In the data rows, 128 means zero.
Some points:
[ 89 113 134 169 145 134 111 120 161 153 107 121 118]
[155 129 125 158 155 148 126 123 149  92 132 125 111]
[112 127 171 158 144 115 117 118 117 150 120 109 122]
[110  97  97 157 121 133 118 132 133 124 118 120 124]
[178 143 125 126 144 149 116 119 143  94 126 126 116]
[ 97 135  94  85 106 123 176 126 108  78 170 168 175]
[150 122  99  95 101 102 122 133 117 112 183 100 124]
[ 95 113 113  38  52 183 197 150 127 135 187 189 177]
[ 89 120 101 157 133 145 127 119  94  74 121 161 139]
[111 119 169 118 139 120 100 132 130 131 105 102 103]
[147 143 145 110  96 116 113 143 139  74 109 115 120]
[140 120 102 136 133 132 137 134 118 123 109 108 127]
[107 182 150 164 114  71 127 124  97 138 114  90 109]
[159 127 123  76 118 164 170 144 122 140 170 191 193]
[104 114 170 170 132 145 109 101 176 143 125 112 117]
[112 125 145 161 121 151 117 109 166 138 125 122  96]
[163 107  82 111  77 102 162 138 115 120 174 147 172]
[ 96 132 168 135 137 115 125 132 129 145 108 105 113]
[161 101 132 154 162 166 126 110 160 135 122 162 136]
[115 104 116 129 140 110 127 140 117 177 129  95 125]
[132 115 159 117 138 117 129 160 134 139 122 119 121]
[ 79 150 157 141 135  78 107 113 119 132 128 109  99]
[120 124  99 140 134 146 142 133 109 127 126 119 130]
[ 95 106 131 165 159 174 104  53 182 151 125 159 124]
[152 118  85 134 150 150 150 105 118 117 114 138 149]
[161 120 109 113 124 123 119 156 139 159 141  91 140]
[160 130 152 115 112 106 106 142 114 150 124 100 123]
[124  94 128 128 136 140 116 139 129 111 132  95 122]
[117 112 124 132 145 157 136 125 151 137 142 171 124]
[148 190 123 130 139  63 105 117  74 142 109 107 103]
[129 121 128 141 169 171 133  73 162 149 128 147 128]
[100 143 106 131 167 130 146 120 131 109 122 162 132]
[111 135 130  87 103 144 144 122 116 137 146 157 148]
[161 138 107  91  79 180 170 145 136 109 160 194 178]
[155 154 143 123 138  80 108 134 111 106 115 126 115]
[ 99 113 166 136 133 100  98 133 139 154 122 100 101]
[127 100 149 131 110 108 114 155 130 165 120 105 117]
[123  76 160 121  96 117 108 138 126 136 109  89 100]
[134 125 171 131 128 106 113 150 133  68 114 110 120]
[109 164 102  88 108 125 138 133 129 116 141 103 135]
[144 139  94 110 129 151 143 153 132 145 146 162 146]
[148 119 123 137 159 159 137 115 154 139 150 178 146]
[154 142  91 129 127 141 125 123 142 116 104 110 126]
[164 108  89 119 151 143 156 108 102 110 101 148 148]
[102 128 107 121 149 157 125 138 139  89 138 170 140]
[145 188 136 130 135  16 110 127  55 131 124 109 119]
[105 116 132 131 118 166 137 118 156 145 128 156 134]
[155 146 157 101 109 112 126 136 124 133 125 106 111]
[ 84 156 157 145 125  83 116 133 102 134 110 100  98]
[116 121 162 154 136 114 109 132 142 146 110 104 117]
[134 113 137 124 125 127 115 131 128 107 109  94 117]
[136 118 108  99  66 199 171 108 148 144 171 180 179]
[104 164 118 147 122  71 120 138  90 136 112  99 114]
[125 103  84 135 140 132 161 126 125 177 110 142 137]
[165 167 121 129 138 149 112 121 127  61 111 121 135]
[124 137 143 103 133 111 126 146 137 155 124  96 128]
[113 147 129 108 146 122 121 146 133 108 135 128 126]
[154 104 144 151 179 145 115 106 146 134 123 136 111]
[124 189 115 154 122  62 110 124  87 141 117 122 104]
[120 116 165 133 140 142 108 137 141 141 122 112 115]
[124  87 111 176 120 137 127 126 109 117 113 104 109]
[171 125 123 100  99 157 157 153 118 137 161 185 149]
These points spread out most along one direction. Where along it does each point below lie, from 0 to 9? The average falls between 4 and 5, and the first point above lies past it.
[111 135 130  87 103 144 144 122 116 137 146 157 148] --> 3
[ 95 113 113  38  52 183 197 150 127 135 187 189 177] --> 0
[115 104 116 129 140 110 127 140 117 177 129  95 125] --> 5
[ 89 120 101 157 133 145 127 119  94  74 121 161 139] --> 4
[113 147 129 108 146 122 121 146 133 108 135 128 126] --> 5
[104 114 170 170 132 145 109 101 176 143 125 112 117] --> 5
[102 128 107 121 149 157 125 138 139  89 138 170 140] --> 3
[110  97  97 157 121 133 118 132 133 124 118 120 124] --> 5
[ 96 132 168 135 137 115 125 132 129 145 108 105 113] --> 6
[155 129 125 158 155 148 126 123 149  92 132 125 111] --> 5
[127 100 149 131 110 108 114 155 130 165 120 105 117] --> 6
[105 116 132 131 118 166 137 118 156 145 128 156 134] --> 3
[144 139  94 110 129 151 143 153 132 145 146 162 146] --> 3
[124 137 143 103 133 111 126 146 137 155 124  96 128] --> 5
[ 79 150 157 141 135  78 107 113 119 132 128 109  99] --> 7
[171 125 123 100  99 157 157 153 118 137 161 185 149] --> 2
[155 146 157 101 109 112 126 136 124 133 125 106 111] --> 5
[147 143 145 110  96 116 113 143 139  74 109 115 120] --> 5
[160 130 152 115 112 106 106 142 114 150 124 100 123] --> 6
[161 120 109 113 124 123 119 156 139 159 141  91 140] --> 5
[165 167 121 129 138 149 112 121 127  61 111 121 135] --> 4
[163 107  82 111  77 102 162 138 115 120 174 147 172] --> 2
[134 113 137 124 125 127 115 131 128 107 109  94 117] --> 5
[152 118  85 134 150 150 150 105 118 117 114 138 149] --> 3
[120 116 165 133 140 142 108 137 141 141 122 112 115] --> 5
[123  76 160 121  96 117 108 138 126 136 109  89 100] --> 6
[124  87 111 176 120 137 127 126 109 117 113 104 109] --> 5
[109 164 102  88 108 125 138 133 129 116 141 103 135] --> 4
[124 189 115 154 122  62 110 124  87 141 117 122 104] --> 7
[132 115 159 117 138 117 129 160 134 139 122 119 121] --> 5
[159 127 123  76 118 164 170 144 122 140 170 191 193] --> 1
[117 112 124 132 145 157 136 125 151 137 142 171 124] --> 3
